Each row is where one point has got to under a steady rotation. How many steps took it there?
The counts run from 0 to 233.
[129 101 160 138 156 108 148 130 135 153 141  76 123 128 194  89 116 114
 130 163 115 121 146 142 131 133 123 146 138 135 144 122  80 140 107 144
 133 132 117 124  98 140 142 109 111 127 122 186 175 119 129 160 174 125
 115 131 130 125 156 142 161  81 134 102 152 145 113  96 131  97 184 183
 147 181 112 126 138 171  95 120 143 140 149 169 115 170 160  88 189 153] : 74
[121 119 164 141 193 115 121  91 138  99 151  95 113 128 158  84 105 115
 157 148 127 138 131 141 117 148 119 152 142 157 127 101 112 134 101 127
 113 141  99 119  94 148 147 127 109 130 114 139 155 127 126 152 161 122
 125 146 163 118 140 147 159  64 139 106 141 102 102  99 125 136 165 197
 118 164 103 171 121 147 100 104 144 127 140 179 121 173 161  70 178 161] : 226
[133 103 146 135 148 106 117 117 142 161 138  73 105 135 178  70 101 146
 156 121 122 130 139 148 106 140 120 169 139 179 125 145  59 111 117 146
 118 131 129 127 109 137 138 107 116 146 134 179 137 103 139 135 157 121
 122 121 129 108 139 137 152 104 153  83 143 113  86 107 118 110 181 168
 141 189 102 145 160 164  92 121 129 129 110 181 110 169 120  74 150 142] : 1
[151 114 175 123 183 107 120 116 133 120 145  79 114 134 177  89 121 105
 147 171 134 132 146 170 144 143 123 158 143 142 126 105 100 120 137 150
 124 128 100 124 109 119 127 119 111 104 107 187 160 111 124 168 166 118
 100 125 130 130 159 154 144 111 128  95 145 127  95  95 117 118 183 172
 114 168 121 152 145 157 103 105 142 106 135 179 123 164 172  82 184 141] : 134
[123 118 163 123 156 124 107  91 164 139 116  79 113 147 171  88  94 110
 137 151 123 109 136 152 115 153 143 143 133 164 135 117  76 129 147 139
 135 137 115 125 113 141 138 120  95 112  98 166 135 102 125 165 173 119
 101 141 134 115 168 157 147  92 158  95 153 118 116  85 124 139 172 177
 134 176 105 138 136 164 110 116 136 135 107 185 128 184 153 100 197 153] : 21
[114  91 144 125 129 125 125 122 153 124 132 108  98 146 202 103 124 113
 130 156 143 112 135 139 127 162 148 164 109 172 125 122  96 116 122 137
 111 132 119 117 110 151 137 111  91 114 123 176 157 118 151 172 129 117
 117 122 142 112 144 150 150  93 170 109 159 112  83  73 126 108 179 165
 155 187 102 143 151 169 113 115 145 132  89 177  92 154 152  82 167 155] : 99
[111 110 173 114 163 125 105  94 148 105 137  81 106 135 173  90 100 107
 153 156 142 116 154 135 122 166 142 154 114 179 127 141 105 104 119 147
 111 124 118 118 115 160 123 124  89 124 108 151 161 102 142 160 127 116
  99 137 157 121 135 135 145 102 154 102 144  96  97  92 117 131 173 193
 144 186 104 163 146 181 129 117 133 123 111 171 118 161 145  81 163 145] : 109
[126 107 171 141 154 108 142 136 123 133 148  78 117 130 181  99 130 108
 135 158 131 120 149 144 138 135 119 149 145 145 143 122  84 151  98 147
 115 139 116 120  95 134 153 116 104 137 130 166 180 117 134 148 165 129
 129 141 140 120 132 147 151  84 127 110 144 145 102  97 129  97 173 190
 142 190 107 135 133 169  93 117 151 141 155 179 118 165 164  72 187 155] : 72
[124 112 171 146 140 119 138 125 135 143 127  75 127 129 181  90 124 116
 141 173 147 129 162 142 132 139 125 148 149 146 137 123  81 131 107 135
 138 137 109 104 100 134 157 119 104 126 109 177 162 121 130 154 159 136
 105 134 130 131 140 142 147  86 126 115 153 145 109  95 118 106 171 187
 147 198 108 128 131 169  96 121 145 142 145 168 124 173 165  89 193 155] : 76
[134 117 153 138 172 117 118 101 150 120 145 103 100 120 170  96 109 109
 162 171 136 136 117 163 129 147 132 158 134 169 121  93 113 124 113 129
 117 132  89 110  92 161 156 135  93 133 103 163 147 135 131 152 143 129
 121 137 155 122 133 149 169  67 155 105 147 109  89  86 128 129 168 169
 134 175 107 146 126 154  90  96 153 125 115 187 104 180 161  81 183 169] : 221
[129 109 176 114 155 126 121 100 131 128 128  77  97 166 150  75 119 139
 154 131 142 116 131 162 117 167 121 161 147 161 115 116  80 125 142 147
 117 136 114 134 112 122 133 133  93 107 121 169 129  90 130 147 159 114
 123 156 133 122 138 160 133 109 156  99 133 104  89  87 127 144 162 166
 118 185  95 156 147 160  99 105 130 118 110 204 138 165 148  76 171 142] : 202
[124  97 158 135 159 128 151 122 141 127 124 100 105 144 192  71 132 124
 147 148 152 127 128 152 136 149 102 178 148 162 127 104 105 122 101 127
 116 130 106 113 102 141 140 116  98 127 144 198 166 131 125 150 152 129
 160 127 152 129 142 136 163  95 136 125 146 132  72  69 127 116 165 166
 153 174  89 153 131 148  79  99 146 137 128 174  87 163 146  81 157 147] : 152
[120 126 165 126 133 117 116 101 156 124 114  85 116 156 153  79 124 108
 141 153 145 127 134 150 119 154 134 147 149 163 133 113  77 124 143 132
 119 144 111 123 115 134 146 132  93 109 102 158 126  95 134 155 171 118
  99 149 129 112 156 158 140  84 149 101 141  97 105  83 136 134 172 174
 138 177  89 147 126 165  97 112 139 139 104 196 132 178 150  82 196 159] : 23
[130 102 158 122 155 116 118 103 118 100 141 111  84 168 172 104 123 113
 148 142 132 113 117 172 127 141 122 159 126 176 118 102 101 135 112 120
 110 151 106 132 110 125 149 128  98 100 121 158 131 110 128 175 150 125
 147 141 149 101 133 168 148  93 152 100 144 101  97  84 136 123 161 166
 115 180 104 168 135 150 115 112 142 136 111 197 103 146 156  57 168 150] : 36
[126 109 180 116 135 117 132 106 144 135 124  70 125 147 153  81 108 115
 155 154 150 117 135 160 135 156 149 159 138 161 113 126  94 120 151 171
 125 137 118 116 109 137 125 124  88 122 118 182 140  99 117 149 158 123
 111 158 131 140 144 155 134 100 145 107 139 105  97  81 137 127 167 163
 128 190  89 132 139 171  95  96 133 132 121 194 128 187 161  94 181 146] : 197
[114 100 166 117 154 129 123 109 154 114 135  95 114 134 182  87 100 104
 145 149 130 112 141 129 124 162 153 147 108 165 121 134 112 105 125 159
  97 125 126 118 113 162 111 121  90 126 114 167 172 112 154 167 132 108
 104 139 149 117 138 134 154  85 166 110 137  94  97  87 128 131 174 193
 148 170  98 148 144 175 119 112 142 133 101 174 109 171 156  82 162 152] : 107
[120 113 153 141 139 110 101 110 138 123 134  60 107 147 173  89  98 119
 151 129 149 124 139 146 125 139 115 170 133 191 130 144  69 109 114 132
 119 134 127 131 107 122 130  91 110 139 121 161 142  88 122 152 159 134
 113 116 131  99 139 127 145 104 132  86 138  99  93 105 130 115 176 180
 136 184  95 168 146 166 102 125 126 129 116 165 105 164 133  80 162 158] : 178
[114 107 154 132 144 111 107 123 142 142 127  74  97 136 181 100  97 115
 138 146 126 102 128 156 135 148 121 156 133 183 133 142  59 143 119 146
 130 134 124 130 103 138 143 109  93 153 126 170 156  98 113 138 161 133
 130 139 144 108 131 143 150 100 162  97 138 126  98  97 124 112 166 173
 148 207 111 132 160 175 104 118 138 129 127 176 105 175 135  88 178 143] : 8
[140 110 171 109 166 117 123 102 137 131 127  83 107 162 157  67 116 136
 146 130 126 116 124 162 114 163 117 156 146 155 121 116  79 127 139 147
 104 137 114 135 111 128 124 127 103 109 124 181 131  94 127 149 167 106
 130 152 132 125 150 163 134 114 164 100 136 106  91  84 128 143 160 168
 121 174  97 160 145 156  99  96 125 123 107 202 126 164 146  71 166 139] : 203
[120 109 145 126 143 102 113 126 133 128 142  63 109 144 186 100  93 102
 129 133 124 105 121 153 141 132 130 162 133 167 129 151  66 127 130 147
 108 142 140 147 105 128 105  87 107 133 132 179 162  90 115 154 168 125
 127 135 131  99 141 130 148 102 144  86 134 106  92 101 142 106 182 170
 128 186  97 147 153 160 102 121 125 141 124 160  97 162 142  79 165 150] : 183
[108 117 150 143 144 111 134 104 155 126 140  69 132 132 173  70  96 120
 145 131 140 131 136 117 113 144 120 168 143 165 130 147  86 108 108 140
  99 134 129 126  97 153 114  97 111 149 128 162 171 114 136 147 161 129
 118 132 143 116 138 117 150  79 140 103 137  93  88 108 136 117 180 199
 145 165  81 161 124 162  86 105 131 143 127 164 107 174 140  83 159 166] : 172
[134 108 188 128 172 130 143 104 126 124 122  81 118 146 166  65 123 117
 153 163 165 127 152 154 133 152 109 170 155 139 127 105 106 120 120 144
 124 131 101 118 105 133 125 126 100 111 126 186 170 110 114 151 162 130
 130 141 144 140 155 144 152 108 119 119 137 133  97  83 125 129 166 178
 131 167  98 155 125 164  93 102 138 121 149 187 123 165 160  90 178 144] : 141
[115 110 169 114 154 123 123 105 139  97 151  90 107 138 178 100 113 118
 139 149 127 106 135 135 121 172 146 146 106 163 122 127  96 123 116 144
  91 135 127 119 107 144 119 116  89 125 124 145 174 109 153 173 137 114
 114 142 160 114 129 137 144  91 164 107 136 105  98 101 114 124 173 192
 144 188  97 164 146 168 131 108 131 130 112 172 111 161 161  72 172 150] : 105
[136 113 144 136 182 111 122  92 145 117 160 104 114 121 163  81 103 119
 154 155 115 139 118 151 115 149 130 160 135 156 123  93 106 129 108 126
 108 131 101 126  88 153 146 128 116 119 107 158 146 139 140 162 173 115
 109 129 145 114 147 151 166  65 153  98 144 107  98 102 118 137 173 184
 121 154 106 169 125 146  94 101 142 127 113 183 110 172 162  77 166 161] : 224
[117 104 168 113 158 125 127  86 139 121 107  99 103 175 169  77 101 108
 138 140 126 103 124 161 116 150 117 154 134 169 139 120  86 135 142 133
 123 145 117 135 117 131 132 109  93  92 121 174 139  95 110 171 166 116
 144 145 148 102 159 153 150  90 156 102 149 101 115  72 145 143 158 175
 136 167  99 155 132 162 106 106 129 149 116 192 109 169 148  80 177 142] : 29
[128 105 159 141 143 113 145 129 143 153 133  77 129 125 185  86 120 114
 132 168 131 125 155 137 139 130 129 148 141 136 136 128  94 132 114 148
 132 133 116 104 101 150 156 118 101 129 113 187 165 122 127 153 168 126
 110 123 129 126 148 144 153  79 122 109 150 138 106  86 131  99 177 182
 151 178 109 123 127 167  88 120 149 151 146 171 120 173 163  88 193 158] : 75
[122 124 171 124 148 130 105  90 141 124 115  80 114 162 153  80 119 115
 138 149 135 112 135 150 114 150 125 151 149 161 134 113  70 132 132 122
 123 148 114 123 111 128 144 121  99 101 101 155 127  99 124 163 172 117
 107 152 132 112 149 160 136  90 152  91 141 106 108  88 126 141 163 183
 124 175  92 158 131 159 112 116 132 130 108 190 130 173 154  72 191 152] : 24
[104  95 160 120 124 124 134 129 140 114 121  99  92 167 194 104 135 121
 128 147 151 100 132 138 130 156 136 158 120 175 127 128  95 126 112 133
 112 138 127 116 103 147 136 107  79 123 139 171 171 109 145 167 131 131
 140 135 149 109 136 144 147 101 155 116 151 117  93  73 129 107 165 178
 158 193  96 145 140 172 111 116 144 143 110 175  87 157 147  77 173 154] : 96
[116 107 159 136 136 102 110 125 127 127 141  58 109 143 177 111  88  97
 141 149 138 106 133 164 151 141 139 166 129 178 122 143  65 122 137 153
 125 132 129 129 113 124 118 105  95 142 124 177 156  89 109 159 158 136
 120 139 138 111 141 134 143 107 137  97 141 115 100  96 135 101 177 164
 134 199 104 144 156 173 105 117 129 136 125 169 108 169 150  91 180 147] : 186
[145  91 142 140 172 108 125 130 128 155 145  89  98 118 193  93 119 113
 154 155 113 131 148 157 133 114 107 163 136 163 145 132  77 129 100 141
 127 134 116 124 106 136 153 118 119 129 119 188 146 121 130 154 161 120
 124 103 129 109 142 137 174  91 130 101 149 131  96  88 137  90 184 181
 139 176 127 140 149 164  92 127 153 135 140 174 107 155 142  72 162 142] : 66
[133  94 152 142 171 102 134 129 122 144 136  91 101 127 185  82 115 111
 163 155 121 130 156 151 131 127  98 164 138 165 143 135  92 135  99 159
 121 138 117 125 107 150 152 126 107 138 126 181 161 119 122 131 157 125
 142 121 146 113 130 142 167  81 120 112 135 116  89  89 148  99 169 188
 148 177 120 140 132 164  86 119 159 146 149 185 109 161 138  66 149 142] : 63
[149  98 167 125 171 127 142 106 144 142 123  90 124 144 180  52 130 125
 156 163 151 135 145 153 121 142 109 168 154 140 129  98 105 100 124 143
 127 124 104 116 108 131 130 122 106  98 122 205 149 121 126 155 163 123
 133 123 131 138 168 142 156 113 128 114 154 129  88  76 125 133 175 168
 136 159 100 153 127 157  81 102 138 120 128 187 116 158 153  94 160 142] : 143
[104  96 166 122 141 123 129 122 133 113 130  97  99 175 188  91 141 126
 122 136 135 105 135 136 122 156 111 164 127 170 131 120  71 138 113 119
 106 145 132 119 106 129 137  99  98 109 142 167 161 105 145 171 147 125
 140 140 144 110 136 144 141 106 153 102 147 133  98  85 118 114 163 185
 147 189  92 158 138 163 113 120 123 142 106 178  93 154 144  68 172 147] : 93
[128 111 145 146 160 121 120 101 154 130 150  73 120 117 184  72  98 129
 142 146 140 136 132 122 109 147 134 168 130 169 123 123  88  97 106 128
 110 120 120 114  89 138 134  95 118 143 122 163 154 124 149 160 155 124
 102 122 140 116 151 121 156  84 145  98 151 117  85 105 107 123 190 184
 143 180  91 164 134 154 101 117 121 125 112 159 108 177 144  91 170 162] : 167
[142 112 185 119 185 117 139 106 122 119 150  83 122 136 167  73 122 113
 140 157 135 127 148 157 133 153 111 149 150 120 125 102  97 128 126 146
 116 138 110 127 102 124 112 115 107 102 127 188 169 115 126 163 175 120
 125 141 139 140 166 149 142 102 126 109 137 132 101  92 126 128 174 186
 121 160 106 160 135 158  95 101 136 119 143 177 128 167 175  84 175 141] : 138
